Here are some points, each followed by its number:
[  20  -96   -9  -16   -1  -39  -68  -10 -104  -27  -10  -66  -25   -9
   -7  -11    6    9    5  -10   46  -88  -72   30  105  -61    8   -8
  -93    0   43   33  -26  -67    5   37   88   67  -37    0   34   -8
  -15   50  -30   20  -49  -22] 0
[ 38 -30  86  13  30  41 -47 -95  21 -62 -36  49   6 -29  -2 -57  38 -58
   0  38 -11  11  27  63 -51 -28   9   3  39  13  -9   6  -5 -42  22  48
 -66 -84  87 -54 -30  18  27 -47 -11   7 -18   4] 1
[  6  58  55   7  -3  48   8 -65 107 -87   4  54  52  65  18  43 -32  10
 -23  11 -75 -27  61 -13 -16 -33   2  52 103  77 -56  83 -26  24 -94  63
 -99 -18  19  14 -19  18 -45 -23  36  29  26 -56] 2
[-101   26   61   31   36   65  -37   42   24  -32   36   51    9   52
  -12   20  -22   33   -3  -34   -7   53  -51    4  -37   74  -15    2
   34  -11   17  -48   11   34  -36   23  -10  -39   56  -24  -10   -5
   44   28  -33  -22    7  -30] 3
[ -26   22   22  -15  -79   10  -22  -11   48   76   17   48  -58  -34
   -6   55   98  -14 -127   22  -31   41  -39   29  -38  -10   26  -31
   35  -45    1   -3   21   10   35  -33   37  -33   53   36 -105   80
   12   80   -2   29   60  -68] 4
[   3   36  -92  -80  -14 -109   23   11  -98   75   -9   -6  -96   29
  -53  -24  -39  -18   21   -7   29  -49  -28   53   71   -5  -11    1
    6    8   60   19  -53  -38  105  -23   32   61  -46   -8   30   32
   76   30  -52    4   -3   -1] 5
[ 46 -15 -77  -4  23  -2  92 -10 -26 -47 -40  -9   7 -10  -8 -17 -35   3
   1   4 -29  -8  48  39  21 -39 -60 -23  10 -87  50  30  -8   9 -59   4
  81  49 -48 -26   2 104  60 -24  16  67   3  45] 6
[ 56 -67 -34   3 -10 -24 -11  40 -74   5  -5 -67 -79  28 -26  55 -45  18
  47 -22  14 -11  -4  31 114 -24  63   4 -43  23  35 -25  22 -56 -24  28
  54  51 -54  20 -13   9 -32  38 -35 -17 -35  34] 7
[-58  -4  85  84   7  83  25  43  49 -40  33 -25  59   1  13 -13 -22 -19
  34  -1  25   1  91  15 -43 -67  -5  50 -16   3 -36  40  32  26  19   2
 -85   6  33 -34 -51  24 -36 -66  39  20  42 -30] 8
[ -70  -10   44   76   10   20  -15  -29   47 -119   30   45   24   30
   -2    2  -71  -55    3  -16  -41  113   29    0  -36   -4    0   22
   74   13   11   11   14   55  -32  -28  -67  -54   13   -4   -2  -27
  -60  -25   47   19   41  -64] 9
[  15   -2  -22  -77   35  -58   47  100 -127   73  -25  -50  -41  -61
   19   74   25  -11  -49  -18   49  -56  -73   27  111  -65   -3   26
  -25   37   19  -14  -11   34  -32  -15   36   15  -96  -27   -4   41
   59   31  -11   51   -4    3] 10
[  -2  -46  -49  -42  -42  -94   32   27 -114   46   -5  -62  -20  -21
   -8   32    2   17   -3  -15   26  -41  -70  -38  116   37  -21   26
  -41  -43   78  -19 -106  -95   56  -45   99  120  -78   63   11   83
   49  -38  -17   23  -17  110] 11
[ 64  44 -73  -2  19  -7  -8  10 -47  30  -4 -28 -28 -25   6  10  38 -30
  22  -3 -18 -39 -31  18  13 -58  83 -24 -13 -15  28  58 -14 -19 -23 -28
  52 -26 -69 -22 -15  61 -31 -51  42  36  21 -77] 12
[-63  -3  49   5 -19  56 -35 -54  67 -24 -33  64 -35  34 -15 -44 -15  48
  82 -19 -37  82  39 -56   3   7  23  42  36  20 -55  26 -17   3  -6  -7
 -75 -75  93 -33  -1  -3 -41 -80  10 -18   8  19] 13
Which three points above are nearest to each new point, looking only along the 2 directions in which the numbered points spread most? Their numbers follow each, nearest first.
[   4   66   85   29  -43   26   36  -56   23    9  -10  -30   60   35
   35   21  -53   11   12  -19 -116   45   48  -11  -61  -33  -11   20
   66   30  -16   15   52    5  -48   49  -66    1   30  -16  -33   21
  -56   22   -9   24  -28   -4] -> 1 8 13
[-75  -3  15 -13 -32 -35  94  21  -4  64  -3 -67 -75 -24 -49   6  26  -5
 -25  33 -71 -27 -36  57  65  32  -4   0   0 -36 -30 -43 -23 -81 -13 -12
  45  48 -54  21   9  65   0 -38  13  55 -79 -20] -> 12 6 5
[-32  28 -38  -2 -17 -40  17  38  -9 -16  21  12 -57   6  10  32   8 -22
 -17  17  28 -15 -65 -41   5 -26  -3  57 -35 -78  -5  -1  53 -45  34  65
  41   5  -5  25 -11   5   1 -15   2  45  59   0] -> 12 6 7
[ 19 -19 -44 -30 -15  13  34  32 -49  37  -9 -10  16  54  34 -13  25  35
 -25  63 -22 -64  -5   3 -55   3  43 -25  -7  21  -2  25   1 -75  -1 -21
  17   1   3  48 -28  23   9  19 -43  13  36   3] -> 12 6 7
[  -9  -53   -8 -126  -41   45  -16  -13  -62  -53  -40  -51   29   45
   52  -35  -92   24  -11   17   75  -12   -2   -1   33   65   18    7
  -48  -16   -4   -5   -2  -21  -15  -65   44   73  -55   43   24  -24
  -11    8  -31  -28  -33   21] -> 6 7 12
[  30   -2   39   27  -39  102  -31   11  105   -9   -9   28   17   32
  -14  -60  -18   -6  -10  -29  -59   18   -9   26 -110   32  -24   41
  -49   58  -43   26   14   81  -72    7  -23  -50   12   10  -41  -59
   14   22    8  -33   20  -10] -> 1 3 9
[  7  54 -21 -66 -22 -28   1   1 -31 125 -66 -64 -33 -62 -20  13  12  -5
 -97  35   2   6  -1  27 -37   6  -3 -11 -25 -22  56  37  21  -9  13 -26
  15 -22  22 -11  22  58  26  66 -19  -7  -4   0] -> 12 10 5
[ -7  11  -1 -88  16 -38  13   1 -91  39 -64 -92 -59  18 -13  37 -28 -13
 -24  17  12 -23  -6  40  51 -94  40 -20 -80   3  -3 -47  34 -39  45   6
  47 -38   2 -41  61  54  71  24  24  60  19  25] -> 12 5 10
[ 10 -25  67 -28 -13 -67   8 -13 -11  18 -39  26 -14 -15  -4   0  21  14
 -26  -3 -27 -37   3  61  -6 -31  54  11  29 -46  64  67  30   7  20  31
  34  43  -4 -12  11  23  18  -5 -12 -25 -21  55] -> 12 6 7
[-41 -17  -4 -19 -33  37  36  -3 -64 -44  -4  25 -58  25  51 -10 -19  61
  14 -17  29  30  -7 -94 -24  35  17  13 -52  23 -25  -9 -28  16 -31 -12
 -32  27  35   2  -3 -11 -38 -21  41  63 -61  30] -> 6 12 1
[ 21   4  51  -1  53  33 -42 -57 -52 -74  19  24   0  -5 -68 -16 -56 -13
  -5   6  34   2  -4 -48  11   9   4  10 -29  21  51 -17   6 -23 -27  14
  16  70  82  15 -37   2  37  -8  10 -64  -4 -61] -> 6 12 1
